One vector is turned by the same rotation once a tick. Each row is the vector after some number of ticks, and that number follows the row.
The counts run from 0 to 136.
[  9.6  30.8 -15.0 -11.9  26.1 -29.6 -27.4  -6.1  26.7 -21.6  22.9 -18.6
 -19.7   2.5 -57.3 -25.7  14.7 -13.8 -12.3   9.4 -20.4 -19.1  21.5 -10.5
  15.2 -43.8  13.0   7.8 -22.7 -55.9 -15.0  -6.7  -5.4 -17.8  -5.5  -9.0
 -17.9 -19.0 -27.1   1.8 -20.0   8.1  23.2  15.5   9.2 -42.1 -11.9   1.9
 -14.0  19.8  20.5   3.6]	36
[ 17.1  26.4 -24.0  19.9  21.8 -23.4 -14.2 -14.7  35.0 -36.9  -9.5 -52.6
   2.2  26.3 -37.1   7.7  14.1   2.8  -9.2  28.6 -41.3 -28.8  22.0 -25.9
 -25.4   1.8   5.5  23.7  21.8 -46.5 -33.8 -20.3  -4.0 -17.0  37.1 -30.5
 -34.2 -12.9 -15.6  24.9 -26.8  12.8  -3.4   3.9   5.7 -39.1  -2.6  18.4
   5.0 -30.1   1.4   3.6]	98
[  1.2  32.5 -14.5 -22.6   8.8 -30.1 -19.8 -11.8  35.6 -29.9 -16.1  -5.8
 -10.5 -27.0 -60.2   6.7  26.9  -6.9 -17.6   4.1  10.9  -4.8  16.6 -11.2
  15.8 -23.6   5.6  22.8 -11.2 -41.5   4.4  -2.2 -21.4  -0.1  29.6  -6.6
 -18.4 -29.5 -15.0  36.1  -6.3 -13.5  21.4  25.3  15.8 -39.4 -35.3  -5.1
 -35.9  31.9  39.6  -1.5]	113
[ 16.9  47.0 -18.2  -6.0  28.5 -34.0   5.0 -32.7  12.8 -30.0  47.5  -7.9
 -28.5  18.9 -27.4  -9.3  25.2  -4.8 -16.4   9.2  12.9 -11.8  18.9  -8.1
   5.1   5.0  28.6  36.1   2.8 -21.3 -12.9  13.4   9.4   9.4  29.6 -15.9
 -36.4 -31.6 -15.5  -3.3 -27.5  -4.0   6.5  19.5  13.3 -58.7  -3.8   8.5
 -20.3  32.0   2.1  -2.8]	70
[ 26.2  25.2 -20.7  23.8  27.7 -10.5 -18.9 -10.3  31.8 -50.2  13.1  -9.3
 -19.9  -1.7 -18.7   5.5  -2.5  -9.3 -13.8  16.8 -35.8 -41.9  29.5 -32.4
  10.7 -21.5 -34.0   0.9  32.9   1.6   3.8 -10.5  -0.8  -4.9  22.9 -35.2
 -45.0   7.9 -18.6  -4.5 -18.2 -32.2  14.9  22.1  -9.0 -45.2   3.1 -15.7
 -41.9   7.1   8.3 -17.2]	92
[  4.4  32.5 -44.4  25.7  34.0 -25.2   7.2 -16.0  27.8 -31.0  41.1 -22.5
  -7.7   2.9  20.5  -7.3  14.9   2.5 -26.1  13.2 -14.1 -45.8  26.4 -23.3
  -6.7   7.1  12.2  14.2  38.5 -17.8  14.8 -26.5   7.9 -12.2 -10.4 -30.1
 -52.7 -24.0 -22.2  -3.4 -31.9   1.2  -9.0  13.1  11.2 -37.8   0.4  -9.4
 -16.6   4.0  14.1  -5.9]	63
[ 18.8  17.5 -42.2  -8.5  33.5  -4.0   0.0 -33.9  -9.9 -28.7  13.1  -4.1
 -32.9 -10.3 -28.1  -1.5  -8.7 -26.1   1.1  16.3 -13.8 -58.8  13.6 -12.3
  29.7 -43.3  27.3   0.5  27.8 -21.2 -12.4  10.8 -17.8  -1.9  41.3 -33.2
 -33.9 -36.8   3.3  -6.0   1.1  -0.1   4.2   2.0  21.0 -78.4   5.2  15.0
 -25.4  18.8  16.0  -5.7]	31
[  1.9  40.6 -40.5  10.1  -3.1 -19.8 -31.5 -19.2  46.0 -23.1 -12.8 -32.5
 -30.1 -11.3 -10.6 -14.2  13.8   4.2 -11.0  44.3 -15.7 -47.5  34.0   0.2
   0.5  19.5 -27.7  33.0   9.8 -15.3 -21.0 -18.9  -5.4 -24.8  33.6  -1.2
 -28.2 -18.9 -10.4  10.5 -28.5   3.0 -20.9  27.0   7.5 -39.9 -39.3  19.8
 -35.4  -1.9  13.9 -17.4]	58
[ -0.7  45.5 -13.1  16.9  -6.8 -22.6 -29.7 -13.8  23.4 -28.2  11.6 -31.2
 -26.2   7.8 -31.1 -17.8   5.3  -4.0 -24.3   9.4 -26.4 -17.5  44.4  -5.1
 -11.9 -21.6   1.0  18.2  -9.1 -66.6  -0.4 -17.9  -0.9 -17.0   6.8 -13.7
 -22.0 -37.2 -26.4  23.8 -16.8  -2.8   7.1   3.3   5.1 -45.5  -8.1 -17.8
 -20.9   7.0  28.8  17.3]	105
[  6.9   3.7 -46.1  23.8  22.8 -13.7   5.2 -17.1  22.4 -26.8  -1.8 -24.3
 -24.1 -10.4 -43.5   5.1   7.5  -0.7 -29.6  26.6 -27.2 -14.1  24.9 -13.8
  10.5  -0.1   3.1  24.3   0.3 -37.9 -20.9  -8.3  -0.2 -11.5   3.8 -27.7
 -21.6 -40.8  -6.9  35.9  -7.4  26.1 -22.2  -5.0   2.6 -12.6 -10.0 -39.8
  -2.1   1.0  40.5  24.2]	4
[  9.5  37.0 -27.7   7.3  35.7 -28.2  -7.4  -3.3  46.7 -22.7  16.4 -17.2
   0.3 -13.8 -53.3 -14.3   4.9 -21.9 -13.3  12.2 -24.2 -24.1   3.0 -38.4
  -9.6 -44.7  15.7  -2.6  -4.5 -48.9 -16.2  -6.3  -3.8 -47.5   4.1 -16.9
 -27.1 -14.5 -20.3   0.9 -17.7  -0.4  31.8  -8.9  15.7 -50.0  -2.1   5.9
 -21.0   2.7   9.8  18.8]	37
[ 13.9  18.6 -10.6  -6.1  37.5  -9.3   7.0 -10.6  19.6 -12.2   1.7  -9.9
   0.0   5.5 -75.9 -21.7  12.0 -30.1 -33.6  22.6 -31.9  -6.7   4.4  -7.6
   7.1 -35.1  20.0   8.1   9.5 -38.7 -10.4   7.2   7.0 -34.3   7.6 -25.1
 -35.0 -24.4 -17.6   3.3   0.2  11.4  38.7   1.5  17.5 -54.0  -4.4  -0.5
  -0.2  18.8  11.7  16.0]	107
[  7.8  25.3 -28.6  18.3  37.0 -15.7  -1.1  -8.5  18.6 -28.6  31.6 -29.7
  -8.1  12.9   3.7 -30.9  27.1   4.5 -31.4  26.2 -14.1 -42.4  30.4  -5.1
  27.0  12.5  19.1  18.1  28.5 -16.7 -23.3 -18.3  -3.9 -16.4  -3.8 -14.2
 -41.5 -43.4 -31.2  22.0 -29.0  26.6  -4.8  18.3   2.4 -26.9  -5.2  -9.9
  16.2  -3.1  26.6  -2.5]	64
[-17.2  20.1 -34.5  11.1  53.2 -17.6  21.6 -23.3  21.2 -33.3  12.9 -32.1
 -11.5 -10.3 -13.0   0.8  14.6  -5.8  -2.9  14.7 -28.4 -45.5  -4.3 -21.0
  -4.5 -18.4  12.4  12.7  36.0  -9.9  19.7 -17.8  -2.8  -2.4   6.5 -33.2
 -55.5 -19.9  -2.0   9.9 -10.6  -6.8   0.6  17.8  19.8 -54.3  -3.0   4.5
 -10.1  17.7  -5.4   7.3]	132
[  1.8  35.9 -35.0  -1.7   8.3 -50.8  -3.5 -34.0  24.5  -1.5  43.9 -12.1
 -25.1  -8.9 -12.1   2.7  21.9 -16.1  -6.9   5.8  20.0 -25.0  26.3 -10.6
   3.8   8.5  37.4  25.7  14.0 -29.7  -4.2  -4.4  -8.2  -2.8  10.1  -2.9
 -37.1 -28.8 -33.7 -14.6 -12.8   7.5  11.8   6.8  25.9 -54.6 -14.0   5.7
 -35.2  16.5  20.6   2.6]	71
[ -1.2  24.9 -16.6  -8.9  29.5 -12.9  15.1   4.4  44.8 -42.3  36.7  -5.0
  -0.9 -11.1 -40.6 -10.9  33.2 -12.7 -20.4  22.2 -16.7 -13.6  20.7 -24.6
  -4.1  -2.3 -11.1  22.3  34.6 -10.4   8.6 -32.9  14.2 -20.1  23.5 -13.7
 -52.2  -6.3  -9.4  14.6 -24.4  -8.4  19.3  46.2  -4.3 -26.8 -36.0 -14.5
 -18.3   8.6   1.4  -7.8]	123
[ 15.4  43.3 -29.8   2.0  -2.4 -38.4 -16.7 -20.5  24.0 -40.2  48.4  -5.7
 -20.8   7.9 -23.8   1.4  32.5  -5.0 -20.7   9.4  12.7  -2.7  29.7 -15.9
  40.5  -4.1   7.5  11.8   3.9 -10.4 -24.8  11.9   9.1 -13.7  35.1 -13.2
 -27.0 -52.6   1.5  14.9 -17.4 -16.4   6.3 -20.7  10.8 -45.0  -1.0  15.0
 -25.8  25.2  34.4  -8.8]	40
[ 19.2  33.8 -30.2   9.5  27.5 -27.5  23.1  -8.1  34.5 -34.2  36.5 -14.1
   2.0   0.6 -52.1   8.3  11.1 -14.0 -15.1  20.7 -23.5  -6.3  -2.1 -36.3
   9.4 -32.2  26.3  -5.9  24.8 -15.1 -20.0  -2.8   2.1 -37.9  14.3 -23.6
 -38.1 -24.6  10.4  10.4  -6.2   5.8  27.2 -29.7   8.0 -37.8   8.2   5.7
  -8.9  11.4   2.3  23.7]	38
[ -0.4  37.5 -33.5  30.4   9.7 -19.2 -11.7 -25.8   8.6 -27.5  23.6 -28.0
 -21.9 -16.3   1.6  16.7   8.7   0.0  -7.1  10.2 -17.2 -43.8  26.6 -11.7
  -2.4  -5.8  11.3  -0.9  36.9 -30.7   3.7 -37.6  -2.7  -7.8   1.4 -39.1
 -24.6 -54.8 -13.5   8.8 -12.0  -0.9  -8.6 -16.7  11.1 -39.3  -3.9  -4.4
  -5.8   9.0  44.8  24.3]	33
[ -0.3  35.5 -21.1  18.6   6.1 -16.9 -34.0 -31.9   8.5 -34.7  -2.1 -33.6
 -15.5   4.6 -14.2  -4.7   7.3  16.8 -17.4   7.5 -14.6 -25.9  44.7   3.3
  17.7 -11.4   6.2  19.8   4.4 -48.4  -5.3  -7.1   1.1  -0.5   7.3 -34.8
 -17.9 -53.7 -10.1  39.9 -13.0  -9.0  -8.7 -10.6   8.4 -48.6   1.6  -6.3
 -12.4  20.1  41.4   5.0]	104
[  8.0  23.4 -17.6  17.6  64.2 -52.4   1.4 -25.9  30.1 -27.9  32.7 -13.5
   0.4  11.8 -19.7  13.8  42.8   8.8 -34.8  20.9 -27.7   4.0 -14.7 -25.1
  43.7  -6.5   7.2  23.1  18.5 -12.9  -7.6  -3.0  21.0   0.7  14.2 -19.4
 -34.5 -32.7  -1.3  12.6  -6.1 -17.7  -1.4 -27.2  12.5 -37.1  -4.1  -6.3
  15.1  34.7  26.6   9.6]	9
[ 20.7  56.8 -21.6  14.2  16.2 -40.4 -14.0 -17.6  39.2 -30.6  41.9  -5.0
  -2.8 -11.6 -20.7   6.0  21.8  -8.8 -25.9   8.7  -7.9 -16.4  14.9 -31.0
  27.1 -19.3  10.4  -5.1  13.5 -16.8 -11.8  17.0   0.4 -26.7  16.6 -42.5
 -34.4 -32.8  -0.7   4.0 -17.6 -23.2  18.9 -37.1  12.1 -44.6  18.0  10.2
 -27.6  34.7  18.5   5.6]	109
[ 26.6  25.4 -40.1   8.9   7.2 -14.5   1.2 -16.3  22.2 -26.6  11.5 -23.5
 -11.6   6.5 -46.9  -0.9   6.7 -33.3  -7.3  21.6  -9.1 -40.6  20.2 -18.2
 -32.4  -4.0  13.1  10.7  25.3 -37.1 -30.1 -10.6  -6.8 -29.0  39.1 -11.6
 -39.0 -19.0 -26.1  10.8 -28.1  19.2  19.2  33.2  -9.1 -52.5 -24.3   6.2
 -18.2 -21.3  -7.2   6.0]	29
[ 10.8  25.6 -27.3   1.5  34.2 -20.7  36.0 -32.9  37.8 -11.0  -1.9 -18.3
  11.3 -23.6 -66.0  22.5  14.4  -4.0 -37.9  21.1 -11.8 -12.4 -10.6 -27.6
 -10.2  -1.9   0.2  22.9  18.2 -34.3  25.5  -6.8  12.3 -28.8  33.2 -35.2
 -35.9 -32.7  14.8  32.8 -16.6 -15.6   9.6  14.4  -2.2 -42.1 -11.3  -7.2
   1.3   6.7   6.6  13.2]	115
[  9.2  20.7  -9.9 -16.4  47.5 -11.2  20.9  -2.2  29.6 -37.8  32.9   0.2
   6.1  -6.7 -31.0  -3.9  31.4 -10.7 -29.9  21.6 -18.9 -17.1  -6.6 -17.7
  35.8  -4.7  11.3  23.4  37.5  -9.7  13.5 -33.5   7.6 -20.3  31.2   5.1
 -48.2 -16.3 -14.3   9.0  -7.0  -7.7  15.2  48.4  -1.1 -35.2 -22.0   7.6
   3.2   3.4   3.9 -18.0]	124
[  7.2  17.1  -6.7  31.7  27.7 -33.4   7.8 -42.2  16.5   0.2  21.2 -17.6
 -13.8   4.5 -27.9   3.7  24.5   7.4 -49.4  55.5 -26.2 -15.8  11.4   5.5
  23.6   8.8   2.1  31.6  23.8 -13.3  17.0 -17.7  -2.5 -13.1  35.1   3.2
 -33.6 -49.4  -9.4  21.3   3.4 -18.1 -23.1  20.6  -1.5 -43.9 -19.2   0.4
  13.3   3.7  14.3 -29.9]	17
[ -7.1  11.7 -26.4  -6.4  36.1  10.0   8.0 -18.0  19.6 -23.3 -30.1 -19.7
 -25.0   0.7 -37.9 -30.0  18.8 -25.2   9.0  33.4 -34.4 -51.3 -10.5   6.1
   0.0 -23.1   1.9  18.9  27.4 -11.4 -14.4  -0.9  -3.0  -6.7  33.6 -18.4
 -46.9 -27.6 -13.2   7.9 -17.0  15.3  -4.5  38.6  14.0 -68.9 -33.5   5.7
  -3.2  -0.6   9.8  -1.4]	60
[-11.5  13.2 -35.5  -6.6  27.3  -1.9  -2.0 -15.4  24.2 -34.3  -8.2 -22.2
 -37.5  -1.8 -32.5 -23.0  16.8 -24.2  13.6  15.2 -19.2 -40.5   6.0  -7.8
  -3.3 -23.2  -8.2  33.4   4.5 -15.4   0.4  12.4  -5.7   0.5  33.7  -9.7
 -36.2 -15.5 -22.0   4.2 -12.0  -4.7   1.6  40.9  16.1 -67.4 -25.5  14.3
 -39.2  20.6  -4.7  -3.0]	130
[ 18.3  17.8 -12.6   0.1  26.7 -35.5 -34.3 -27.8  35.9   7.7 -28.9 -19.7
 -14.4 -16.3  -2.4   1.0  18.7 -12.8 -31.1  31.1 -35.0 -46.6  18.5  -9.7
  16.7 -19.8 -16.3  22.8   1.7 -29.3   1.7  -8.9 -15.8  -7.2  25.4   1.5
 -26.8 -17.3 -33.8  -8.8   7.8 -13.4  -0.8   5.9   5.3 -54.4 -44.2  -8.5
  -8.4   5.5  18.3 -25.0]	19
[ 10.5  36.4 -18.6 -25.5  54.5 -27.1  -3.3  -6.9  29.5 -29.2  16.9  -8.1
   0.5 -17.7  -8.2   6.4  19.3   1.0 -32.9  30.4 -12.7 -44.0  -7.6 -33.9
  56.7 -12.3  15.7  22.6   8.3 -15.3   0.4 -18.4  -5.3 -15.0  29.6   2.0
 -44.4 -17.0   3.2   3.8 -12.0 -10.4   7.6  36.7   1.7 -33.1  -7.4  26.2
   1.3   8.3   9.1 -37.3]	125
[ 27.1  45.6  -7.7 -15.7  49.3 -20.3  -2.6 -28.9  19.5 -28.7  19.6  -5.6
   7.3  12.4 -42.6  -9.9   8.9 -11.3 -26.5  17.7 -21.2 -15.0  -9.5 -21.0
  18.4 -44.1  19.4  -9.6   1.7 -21.1  -8.8  30.5  -7.5 -26.5  10.8 -31.5
 -37.2 -20.9  -0.4  -7.1  -9.9  -6.8  35.3 -20.8  16.0 -54.4  17.5  11.1
  -4.5  22.6   4.9  -4.0]	108
[ 25.6  14.1 -16.5   7.8  29.1 -48.5  -5.5 -13.0  49.1 -34.7  15.0 -10.8
  18.2  10.5 -28.1  14.0  40.4  -7.4 -38.4  19.2 -16.9   2.2  17.4 -14.0
  16.2   6.0  -4.6  21.2  16.4 -16.5 -29.7  -4.9   6.7  -8.4  29.0  -7.2
 -32.1 -36.0 -25.5  23.3 -27.6  -3.5  -0.6  -8.2  -3.2 -20.3 -32.2 -34.2
  14.4   6.8  40.2  10.6]	81
[ -2.6  29.3 -32.7  35.6   3.5  -9.8 -13.0 -11.8  10.2 -29.4  12.9 -41.5
 -10.0  12.1 -18.0  -6.9  23.9  -0.4 -22.3  24.5 -34.1 -22.0  30.3   0.5
  11.5  -1.1   5.5  13.8  15.4 -47.8  -8.2 -35.0   6.0  -3.0   1.4 -21.8
 -24.6 -64.6 -12.8  35.6 -14.6  20.6  -9.8   1.1   0.8 -34.2 -10.6 -14.1
   8.6  -1.8  39.1  19.4]	34
[ -4.6  18.5 -31.3   9.9  57.1 -11.2   5.6 -26.0  10.2 -31.4  22.9 -31.7
  -6.7  17.8   6.5 -11.0  11.5   9.3 -26.8  22.0 -30.6 -39.8  18.4  -9.0
  29.6  -4.4   7.5  29.1  34.0 -21.0   3.4 -19.2   5.1   3.8   1.6 -37.6
 -48.6 -34.4  -7.3  14.3 -18.7  -3.0 -11.7   7.9  14.6 -44.7  11.6  -1.1
   2.0  20.6   6.1  -5.4]	133
[ -4.8  21.7 -34.1  -8.8  57.4  -6.2   6.0 -26.6  10.8 -30.9 -12.9 -26.8
  -9.8   4.0 -29.9  -1.4   8.4 -10.8  -2.6  10.4 -33.9 -59.5  -9.7  -7.4
   6.8 -30.1  -1.6  18.1  11.2 -13.6   9.8   1.7  -8.3   8.0  13.2 -47.2
 -41.7  -9.3 -15.3  -7.8 -16.7 -11.5   3.0  23.4  15.0 -68.3  -1.7   7.6
 -15.2  18.5   7.0 -15.5]	61
[  3.7  25.5 -38.6  -5.3  34.8 -38.4   3.8 -32.7  17.0  -6.3  12.3 -20.8
   0.2 -33.9 -12.0   4.3  11.5 -17.1 -22.6  16.9  18.5 -46.8  -2.2  -5.7
   3.5   7.5  32.1  21.3  14.8 -35.9 -14.3 -15.4 -21.7  -8.3  17.7  -7.5
 -41.8 -42.4 -22.1  11.7   7.9  18.4  10.7  -9.0  30.6 -31.3 -14.6  -5.2
 -11.0  12.6  33.5  18.2]	72
[  8.0  26.6 -35.6   7.1  38.6 -23.0  27.6 -23.9   7.3 -26.7  42.9  -4.9
 -14.6  13.1 -42.9  -2.0  25.1 -23.2  -5.3  14.1  10.3 -29.9  -8.4 -16.1
   2.7  -0.5  34.3  26.8  13.9 -23.0 -20.8  -6.7  11.0  -3.0  26.0 -13.4
 -38.2 -41.0 -21.4  -1.8 -20.1  17.7  18.3  33.9   9.7 -55.9  -4.2   5.3
  -1.6   7.5  13.1  12.8]	0
[  8.0  28.8 -16.4  26.9  22.3 -30.4 -11.9  -3.6  71.2 -23.3 -19.4 -22.2
  -7.0 -24.6 -12.5  -7.2  50.4  -0.4 -16.6  23.7 -38.8 -23.4   5.0 -13.0
  20.3 -18.0 -29.3   1.9  19.8  -0.7   5.2 -11.3  -7.7 -27.6  17.1 -13.8
 -28.0 -22.4 -18.0  25.8  -6.8 -18.3  -4.0 -17.0  14.1 -24.9 -45.5 -14.5
 -16.6  12.4  49.7  15.3]	50
[ 16.8  49.4 -25.5  25.4   4.3 -38.6  -1.7 -18.7  36.3 -26.4  49.9 -17.3
  -0.8  -8.8 -18.3  -1.7  36.8   2.3 -27.8  11.0   4.3 -13.6  18.3 -24.3
  18.6  10.7  19.2   3.7  29.7 -18.7 -21.9   3.3  -7.6 -32.7  31.5  -7.9
 -28.7 -47.9  -4.2  18.5 -20.9  -9.3   2.4 -41.1  13.7 -26.9   1.0  -0.9
 -24.2  13.1  26.9   7.8]	110
[ 30.1  10.5 -16.3 -13.8  28.1 -25.6 -17.7 -21.6  42.9 -31.2  -5.2   7.6
   5.0   3.1 -53.0  -0.7  23.6  -6.6 -39.0  12.2  -9.3   3.0  19.8  -7.6
  27.2   1.5  -8.7  34.6  -1.6 -19.8 -31.5   7.8  -1.8  -7.2  50.3  -3.9
 -35.0 -23.4 -27.7  30.8 -16.0   6.8  10.1  18.6 -10.7 -20.3 -27.9 -25.3
  -0.6  16.5  34.3  -7.5]	82
[ 15.9  28.4 -26.6   7.5  -0.6 -33.0   4.4 -16.6  32.6 -31.5  26.1  -8.6
   3.5   1.0 -29.6  -5.7  37.4  -8.3 -35.7  20.6   5.9   5.1  25.9  -0.4
  24.1  13.6  23.3  15.3  27.8  -9.6 -28.6   2.0 -10.1 -19.0  42.0  -2.2
 -29.4 -65.4  -2.6  36.1 -16.4   7.8   3.1 -21.2   4.6 -18.7 -21.0 -10.6
  -6.4   6.1  50.7  11.8]	111
[  4.5  44.5   0.2   9.2  19.3 -19.7 -18.4  -4.6  25.7 -32.5  42.9  -0.9
 -24.4 -22.8 -18.7 -16.8  15.3 -10.0 -26.9  22.7 -12.8 -45.4  11.5 -21.7
  18.0 -10.1   5.3  -0.4  26.8  -3.9  18.9 -41.9 -12.4 -18.5  31.1   0.6
 -42.1 -19.2 -35.9  11.9   0.6 -16.0  34.7  26.7   8.7 -38.7 -13.2   0.7
 -27.4   8.4   9.7 -29.1]	24
